In the data rows, 128 means zero.
Some points:
[103, 32, 153, 125, 122, 105, 106, 114, 114, 155, 121, 129, 128, 106, 144, 110, 102, 129, 159, 89, 125, 141, 136, 137, 152, 162, 154, 91, 125, 152, 129, 124, 112, 165, 100, 147, 169, 148, 91, 149, 96]
[138, 115, 108, 118, 142, 144, 143, 118, 124, 138, 137, 102, 139, 103, 157, 91, 145, 145, 130, 97, 129, 109, 110, 107, 111, 108, 93, 151, 53, 164, 140, 148, 134, 92, 146, 141, 85, 127, 105, 132, 106]
[92, 153, 102, 91, 148, 103, 138, 124, 121, 131, 116, 152, 152, 120, 136, 119, 149, 109, 126, 110, 135, 79, 110, 97, 125, 88, 116, 139, 147, 142, 129, 91, 153, 128, 133, 91, 163, 154, 132, 77, 150]
[152, 158, 161, 130, 113, 130, 139, 131, 153, 152, 111, 80, 189, 126, 120, 118, 112, 132, 136, 157, 151, 110, 93, 129, 133, 155, 143, 84, 89, 135, 122, 126, 145, 107, 128, 100, 144, 126, 113, 122, 184]
[141, 94, 132, 175, 119, 129, 131, 144, 140, 106, 141, 125, 137, 95, 119, 208, 134, 123, 96, 77, 129, 104, 139, 99, 150, 101, 112, 131, 151, 91, 128, 143, 143, 161, 135, 138, 145, 135, 144, 153, 184]
[132, 114, 117, 121, 129, 120, 142, 115, 127, 106, 119, 101, 148, 80, 129, 123, 139, 129, 116, 117, 129, 98, 130, 114, 35, 165, 150, 139, 140, 99, 156, 99, 120, 101, 108, 106, 91, 147, 140, 140, 132]
[130, 140, 116, 104, 169, 165, 146, 129, 119, 125, 142, 133, 140, 133, 147, 102, 160, 163, 156, 101, 133, 136, 121, 131, 118, 125, 138, 101, 145, 94, 151, 150, 112, 128, 130, 142, 110, 62, 183, 122, 132]
[104, 147, 86, 197, 143, 134, 142, 181, 119, 144, 94, 124, 121, 134, 147, 102, 147, 107, 125, 146, 106, 130, 140, 192, 136, 130, 153, 149, 113, 128, 103, 139, 117, 160, 144, 137, 99, 145, 126, 117, 124]
[109, 137, 173, 114, 112, 108, 145, 95, 87, 114, 119, 119, 106, 153, 147, 145, 132, 100, 149, 140, 113, 102, 135, 143, 103, 139, 122, 113, 162, 127, 95, 174, 182, 119, 131, 135, 108, 131, 105, 113, 83]
[158, 178, 139, 136, 161, 128, 106, 129, 125, 164, 169, 116, 91, 108, 120, 120, 136, 115, 163, 148, 134, 151, 141, 134, 119, 162, 125, 107, 171, 180, 92, 126, 105, 149, 143, 174, 103, 132, 130, 142, 120]
[164, 142, 68, 160, 94, 127, 135, 88, 148, 63, 142, 131, 161, 152, 119, 120, 123, 136, 182, 133, 107, 119, 136, 136, 146, 127, 124, 148, 145, 126, 122, 91, 121, 89, 134, 134, 196, 116, 115, 155, 135]
[119, 106, 140, 104, 116, 119, 127, 136, 168, 146, 126, 136, 88, 122, 124, 134, 195, 165, 141, 170, 125, 133, 182, 76, 132, 158, 109, 129, 124, 129, 116, 136, 122, 138, 159, 94, 140, 144, 144, 137, 110]
[95, 152, 146, 129, 166, 149, 145, 136, 119, 135, 121, 104, 124, 117, 155, 183, 45, 113, 146, 138, 155, 125, 169, 121, 155, 155, 137, 119, 117, 134, 121, 170, 55, 171, 117, 118, 168, 164, 142, 119, 81]
[106, 145, 130, 140, 111, 123, 102, 95, 121, 119, 81, 112, 136, 166, 106, 96, 91, 184, 118, 102, 161, 135, 106, 167, 140, 136, 92, 127, 137, 121, 151, 112, 143, 132, 161, 111, 104, 148, 147, 130, 142]
[146, 91, 93, 131, 136, 122, 132, 100, 121, 164, 154, 145, 124, 184, 134, 177, 139, 120, 112, 134, 141, 155, 69, 139, 84, 114, 137, 153, 138, 126, 114, 129, 129, 138, 121, 113, 115, 121, 121, 137, 142]
[134, 149, 157, 191, 113, 135, 97, 117, 108, 135, 135, 189, 142, 145, 140, 130, 125, 104, 122, 117, 139, 148, 152, 79, 134, 128, 125, 88, 111, 127, 166, 108, 122, 126, 135, 127, 119, 136, 117, 129, 131]
[88, 145, 153, 115, 139, 147, 99, 106, 126, 162, 134, 168, 164, 98, 109, 141, 132, 142, 73, 149, 100, 149, 142, 155, 176, 137, 131, 148, 156, 120, 132, 157, 103, 116, 116, 118, 133, 135, 113, 160, 114]
[108, 140, 139, 95, 159, 133, 138, 149, 126, 136, 118, 100, 94, 190, 135, 121, 117, 137, 79, 178, 117, 124, 137, 121, 94, 122, 114, 132, 124, 117, 127, 94, 141, 152, 138, 195, 135, 112, 119, 133, 125]
[165, 138, 156, 107, 87, 159, 118, 127, 102, 118, 117, 131, 114, 109, 136, 106, 123, 114, 129, 125, 102, 125, 145, 145, 118, 84, 104, 161, 155, 154, 172, 139, 151, 136, 101, 119, 154, 137, 148, 135, 168]
[160, 101, 140, 140, 110, 97, 122, 175, 163, 92, 187, 148, 140, 142, 132, 79, 99, 120, 123, 117, 127, 151, 93, 116, 146, 120, 113, 172, 165, 86, 138, 135, 136, 101, 158, 98, 119, 143, 126, 102, 148]
[112, 115, 119, 101, 111, 134, 107, 146, 176, 105, 83, 137, 122, 133, 42, 132, 128, 105, 123, 139, 138, 127, 116, 138, 113, 121, 137, 126, 137, 157, 116, 164, 50, 130, 116, 142, 136, 101, 113, 116, 127]
[115, 113, 104, 122, 148, 146, 140, 184, 92, 125, 140, 100, 93, 133, 112, 161, 126, 136, 152, 141, 100, 153, 108, 143, 128, 89, 131, 63, 97, 138, 126, 108, 130, 63, 108, 130, 101, 151, 109, 111, 124]
[168, 134, 104, 98, 125, 145, 122, 111, 125, 117, 109, 178, 138, 107, 115, 132, 133, 105, 118, 130, 131, 155, 140, 125, 145, 129, 166, 149, 103, 86, 110, 113, 185, 133, 162, 147, 124, 102, 129, 114, 111]
[122, 143, 118, 129, 110, 105, 115, 125, 140, 102, 140, 88, 102, 113, 158, 118, 121, 162, 113, 131, 121, 116, 122, 102, 161, 127, 162, 138, 98, 133, 110, 129, 151, 152, 94, 117, 90, 78, 115, 127, 118]
[141, 120, 146, 129, 119, 94, 164, 125, 137, 144, 144, 150, 105, 132, 120, 132, 148, 107, 113, 113, 151, 126, 129, 154, 146, 119, 113, 142, 95, 135, 135, 93, 136, 114, 81, 128, 149, 104, 171, 129, 113]
There is one direction along which these points spread out most. Take the direction at right angles to it along which they spread out most. Go by this last direction. How many in every 100 of the points above lie lower along it than each point below? Answers are rounded to whole numbers. More than half of the points above lie lower than the first one.
[119, 106, 140, 104, 116, 119, 127, 136, 168, 146, 126, 136, 88, 122, 124, 134, 195, 165, 141, 170, 125, 133, 182, 76, 132, 158, 109, 129, 124, 129, 116, 136, 122, 138, 159, 94, 140, 144, 144, 137, 110] 60
[109, 137, 173, 114, 112, 108, 145, 95, 87, 114, 119, 119, 106, 153, 147, 145, 132, 100, 149, 140, 113, 102, 135, 143, 103, 139, 122, 113, 162, 127, 95, 174, 182, 119, 131, 135, 108, 131, 105, 113, 83] 20
[164, 142, 68, 160, 94, 127, 135, 88, 148, 63, 142, 131, 161, 152, 119, 120, 123, 136, 182, 133, 107, 119, 136, 136, 146, 127, 124, 148, 145, 126, 122, 91, 121, 89, 134, 134, 196, 116, 115, 155, 135] 80
[168, 134, 104, 98, 125, 145, 122, 111, 125, 117, 109, 178, 138, 107, 115, 132, 133, 105, 118, 130, 131, 155, 140, 125, 145, 129, 166, 149, 103, 86, 110, 113, 185, 133, 162, 147, 124, 102, 129, 114, 111] 44
[104, 147, 86, 197, 143, 134, 142, 181, 119, 144, 94, 124, 121, 134, 147, 102, 147, 107, 125, 146, 106, 130, 140, 192, 136, 130, 153, 149, 113, 128, 103, 139, 117, 160, 144, 137, 99, 145, 126, 117, 124] 16
[92, 153, 102, 91, 148, 103, 138, 124, 121, 131, 116, 152, 152, 120, 136, 119, 149, 109, 126, 110, 135, 79, 110, 97, 125, 88, 116, 139, 147, 142, 129, 91, 153, 128, 133, 91, 163, 154, 132, 77, 150] 56
[138, 115, 108, 118, 142, 144, 143, 118, 124, 138, 137, 102, 139, 103, 157, 91, 145, 145, 130, 97, 129, 109, 110, 107, 111, 108, 93, 151, 53, 164, 140, 148, 134, 92, 146, 141, 85, 127, 105, 132, 106] 4
[141, 94, 132, 175, 119, 129, 131, 144, 140, 106, 141, 125, 137, 95, 119, 208, 134, 123, 96, 77, 129, 104, 139, 99, 150, 101, 112, 131, 151, 91, 128, 143, 143, 161, 135, 138, 145, 135, 144, 153, 184] 96
